One turn sends every row of this set to another row. A few are shown first. Where does it send the rows asked after them?
bul: -138, -204, -184, 43, 1, 36, 77, -110, 305, -109, 104, -159, -190, -122, 260, -89, -170, -280, -19, 12, 51
Papip: 155, 8, -310, 229, 195, 196, -139, -11, 238, -30, 68, 49, -95, -262, 111, 118, -7, 9, -281, 46, 27
fiv: -175, -235, -25, -76, -34, 21, 182, -75, 143, -34, 112, -255, -229, -143, 198, -75, 10, -183, -44, 69, 130
veraf: 33, 15, -37, 104, -30, -146, 56, -263, 411, -132, 35, 71, 21, -63, -63, -62, -309, 48, 151, 61, 1
tego: -67, -127, 37, 122, -212, 218, 136, 230, 174, -55, 75, 45, -135, -144, 33, -12, 91, 281, -12, 211, 35
fakeb: -86, -133, -162, -107, 38, 104, 30, -117, 188, 18, 133, -237, -183, -99, 278, 4, -76, -273, -161, 24, 103
rabiv: 60, 139, -61, -76, 43, 15, 6, 240, 139, -62, -171, 234, -168, 96, 141, 12, -79, 6, 132, -24, -252
Dapuz: -146, -92, 119, -87, -276, 266, 73, 134, 190, 0, -53, -171, -57, -146, 139, 43, -64, 167, 21, 158, 110
Laza: 3, -76, -148, 29, 12, -29, -70, -144, 432, -239, 80, 246, -127, -170, -54, 141, -244, -20, 70, 92, -136
zel: -2, -78, -74, -148, 18, -62, 22, 4, -4, -146, 126, -229, 31, -318, -170, 143, -25, 182, -34, 245, 211
pok: -64, -38, -121, 213, 149, -134, 24, -102, 375, -327, 96, 272, -158, -117, 49, -18, -73, 39, -5, 93, -132
Lor: -18, -132, 104, 96, -251, 87, 155, 149, 63, -20, -237, 11, -130, -177, 7, 97, 56, 204, 111, 123, -63
fonun: 54, -11, -249, -110, 68, -65, 13, -5, -50, 10, 41, -188, 55, -25, 94, 30, 149, 251, -255, 129, 118
ver: -28, 201, 81, 65, 101, -138, 102, 223, 220, -77, -103, 234, 32, 62, 198, 91, -146, 37, 186, 71, -34
tarig: 30, -12, 90, -3, -315, 282, 100, 171, 129, -4, -32, -2, -81, -253, -105, -8, -34, 56, -29, 231, 17
sula: 99, 19, -128, 152, 185, -189, -134, -93, 379, -201, -25, 210, 32, -71, 19, 90, -213, 74, 52, -61, 69
munub: -2, -14, -124, -31, 48, -104, -16, 101, -158, -12, 71, -108, 90, -145, -53, 9, 25, 254, -88, 201, 277
Nosa: 46, 91, 78, -58, -128, 172, 163, 380, 133, -13, -83, -142, -19, -222, 21, 113, -76, 86, 135, 188, 91
pev: -86, 198, -17, -68, 53, -15, 191, 228, 103, -78, -3, 216, -163, -77, 107, -13, -100, -138, 147, 223, -240
digu: -154, 179, 134, -86, 108, -2, 203, 161, 229, -107, -143, 40, -159, -9, 291, -33, -80, -141, 126, 55, -133
zosa: 30, 45, -103, 85, 101, -241, 11, -193, 422, -255, -79, 137, 34, 64, 132, 53, -98, 60, -80, -17, -105
ponam: 213, 176, -292, 177, 212, 55, 27, -70, 163, 172, -39, -115, 32, -215, 113, 35, -242, -120, -25, 47, 50
nev: -105, -82, -161, -2, 136, -65, -69, -140, 467, -303, 10, 62, -123, -74, 108, -64, -269, 8, 91, -62, -40
pifu: -26, 238, 119, 32, 51, 104, 92, 215, 215, -92, 6, 258, -135, 49, 213, 12, 31, -40, -74, 129, -190
sati: -177, -115, -209, -153, 149, -37, 71, -32, -129, -72, 90, -260, -94, -239, 74, -35, 43, 118, -73, 196, 149
mume: 208, 67, -238, 193, 271, -57, -117, -8, 72, 6, -79, -57, 84, -269, -1, 66, -82, 33, -176, -18, 231
rapab: -45, -17, -76, -14, 176, -37, 67, -9, -122, -66, 171, -43, -132, -205, 3, 39, 234, 146, -258, 219, 59
pivol: 135, -45, -429, 203, 138, 75, -124, -3, -10, -20, -166, -48, -68, -301, 57, 83, -85, -6, -118, 39, -50
feka: -9, 172, -65, 33, -26, -23, 181, 252, 274, -45, -135, 106, 1, 173, 317, -2, -45, 85, 69, 72, -142
Vek: 5, -108, -235, -197, 105, -43, 30, 24, -83, -46, 195, -41, -173, -258, -177, -23, 65, 141, -55, 190, 74
pudo: -39, 53, 150, 84, -234, 59, 99, 250, 86, 18, -93, 24, 117, -66, 69, 79, -66, 214, 80, 214, 156
gul: -16, -76, -126, -184, -13, -32, -71, -45, -211, -17, -10, -54, -69, -128, -24, 169, 105, 192, -140, 184, -15
zise: 155, -35, -402, 277, 208, -54, 2, -63, 241, -55, -138, -111, 34, -210, 134, 29, -8, 66, -189, -32, 67
Puga: 95, -16, 54, 118, -220, 154, 209, 34, 193, 187, -64, -176, 21, -189, -17, 18, -123, 162, 143, 157, 141
gened: -125, -157, -41, -100, -125, 167, 133, 79, 258, 11, 88, -179, -225, -19, 264, -98, -85, -192, 5, 3, 63
digo: 155, 154, -332, -42, 336, -19, -110, 51, 93, -89, 30, -142, 17, -297, 13, 158, -156, -117, -109, 77, 80
sunek: -33, 227, 115, -194, 84, -119, 93, 214, 238, -227, 14, 110, -39, 19, 31, 43, -175, -29, 188, 130, -89
mot: 2, 10, -147, -165, 112, -185, 83, -215, -53, 75, 193, -154, 16, -117, -70, 28, -80, 154, -3, 196, 134
mal: -44, -51, 77, 90, -257, -1, 238, 99, 125, -59, -142, -116, 57, -56, 89, -7, 106, 272, -50, 190, 66
Mafad: 88, 51, -103, 138, 96, -64, -49, -9, 471, -316, -66, 46, 11, -252, -52, 73, -315, -74, 107, 27, 3
goka: 38, 287, 22, -130, 106, -70, 208, 109, 118, 132, 14, 45, -43, 104, 133, -65, -163, -18, 192, 102, -78
rur: -166, -77, 25, -107, -20, 7, 126, -89, 261, -121, 82, -106, -205, 3, 261, -121, -105, -334, -55, 12, 3
mub: 55, -34, -101, 94, 48, -154, -118, -227, 232, -322, -146, 200, -87, -119, -71, -3, -152, -7, -38, -17, -166
gozil: 212, 54, -233, 111, 257, 92, -23, -37, 168, 31, -59, 7, -145, -411, 6, 155, -30, -180, -153, 34, -18
ponaf: 83, 40, -234, 74, 226, 145, -124, -136, 198, -57, -97, -184, -55, -317, 151, 33, -123, -161, -255, -27, 97

fonun moves to feka
pok moves to rapab
nev moves to sati
Now find these:
fiv moves to rur
ver moves to mume
pev moves to gozil
digo moves to Nosa
mub moves to gul
goka moves to ponam

